Here are some points, each followed by its number:
[ 0.66 -0.96 -0.96 -0.43 -0.66 -0.12  0.66  0.43  1.23 -0.29  0.21 -0.38] 0
[-1.93 -0.56 -0.19  0.15 -0.41 -1.38  1.46  2.13 -0.37  1.52 -0.09  0.37] 1
[ 1.1  -0.03  0.08  0.37  0.07  0.25  1.73  2.48 -0.15  0.94  0.59  0.95] 2
[-1.21 -0.59 -0.91 -0.49 -0.74  0.03 -0.26  0.09  1.25 -1.07 -0.45 -1.04] 3
[-1.45 -0.58 -0.61 -0.48 -0.36 -1.16 -0.05 -1.02  0.63 -0.97 -0.33 -0.86] 4
[ 1.49  0.3   1.44  1.6   0.22 -0.22 -0.47 -0.86 -0.15 -0.24  1.73  0.44] 5
[ 0.97  0.2   0.6   0.65 -0.24  2.74  0.3   1.83 -0.06  0.04  0.44  1.05] 6
[ 0.01 -0.19 -0.38 -0.22 -0.24 -1.41 -0.53 -1.9   0.87 -0.6  -0.32 -0.45] 7
[ 0.21 -0.61 -0.79 -0.69 -0.95 -1.34  1.79  0.6  -0.35  2.02 -0.26 -0.4 ] 8
[ 0.5  -0.43 -0.37  0.   -0.93 -1.9   1.78  0.35 -0.46  2.08 -0.46 -0.18] 9
[-0.04 -0.68 -0.47 -0.32 -0.91 -2.31  0.86 -0.4  -0.24 -0.13  0.01 -0.53] 10
[-0.16 -0.94 -0.81 -0.78 -0.43 -1.22  0.21 -0.58  1.06 -0.57 -0.48 -0.53] 11
[ 0.55 -0.48 -0.62  0.05 -0.41 -0.76  2.08  1.95 -0.25  1.59  0.    0.2 ] 12
[ 0.15 -0.37 -0.32 -0.33 -0.59 -0.36 -0.5  -0.02  2.42  0.5   0.27  0.01] 13
[-0.88 -0.8  -0.77 -0.52 -1.07 -0.27 -0.66 -0.99  0.82 -0.91 -0.67 -0.99] 14
[-0.92 -0.51 -0.32 -0.57 -0.46 -0.32 -0.64 -1.08  1.91 -0.38 -0.72 -0.31] 15
[-1.96 -1.   -0.84 -0.4  -0.52  1.17  1.3   0.32  0.7   0.53 -0.39 -0.25] 16
[-0.51 -0.49 -0.28 -0.3  -0.5   0.26  1.63  0.87 -0.43  3.68 -0.49 -0.37] 17
Which two points above are nearest to each new point? Their numbers follow each, nearest first.
[ 0.24  0.39  1.33  2.96  0.07 -0.02 -0.64 -0.13 -0.62 -0.28  1.67 -0.31] : 5 6
[-0.79 -0.66 -0.6  -0.12 -0.48  0.76  0.18  0.21  1.68 -1.08 -0.52 -0.44] : 3 15
[ 3.33  0.18  0.85  0.85 -0.07  0.63 -0.37  0.21 -0.28  0.29  0.17 -0.1 ] : 5 6
[-0.07 -0.2  -0.65 -0.3  -0.26  2.83 -1.09 -0.89 -0.9  -0.67  0.2   0.64] : 6 14
[ 0.29  0.4   1.55  2.52 -0.61  0.35 -0.6  -0.1  -0.81 -0.1   1.97 -0.05] : 5 6
[ 1.16  0.92  1.13  0.59  0.62 -1.7  -0.41 -1.09 -0.26 -0.71  0.97  1.02] : 5 7
[-1.1   2.51  2.95  0.75  0.64  0.9  -0.71 -0.49 -0.93  0.09  1.28 -0.06] : 5 6
[ 0.21 -0.41 -0.23 -0.12 -0.55 -0.83 -0.26  0.11  2.4   0.07 -0.41 -0.09] : 13 15
[ 0.15 -0.4  -0.6  -0.29 -0.82  0.65  2.01  1.77  0.48  0.99  0.    0.43] : 12 2
[-0.42  0.07  0.33  0.2   0.04  2.74 -0.13  1.08 -0.35  0.23 -0.22  2.53] : 6 2
[-0.48  1.41  0.15 -0.57  2.86  1.17 -1.   -1.46 -1.1  -0.7  -1.02 -0.94] : 7 4
[-0.4   0.94 -0.14 -0.76  2.55  1.8  -0.8  -0.32 -0.3  -1.41 -0.35 -0.67] : 3 15
[-0.16 -1.06 -0.96 -0.25 -1.27 -0.66  1.69  0.83 -0.44  1.76  0.08 -0.73] : 8 9
[-1.31 -0.33 -0.3  -0.43 -0.49  0.01 -0.34 -0.3   2.31 -0.04 -0.95  0.2 ] : 15 13
[ 1.71  0.02  0.93  1.96 -0.09 -1.24 -0.75 -0.82 -0.12 -0.46  0.67  0.23] : 5 7
[ 0.81  0.81  0.24 -0.2   2.19 -0.05 -1.23 -1.44 -1.03 -1.69 -0.61 -0.35] : 7 5
[-0.43 -0.5  -0.73  0.08 -1.09  2.27 -0.35 -0.37 -0.66 -0.46 -0.16  1.68] : 6 16
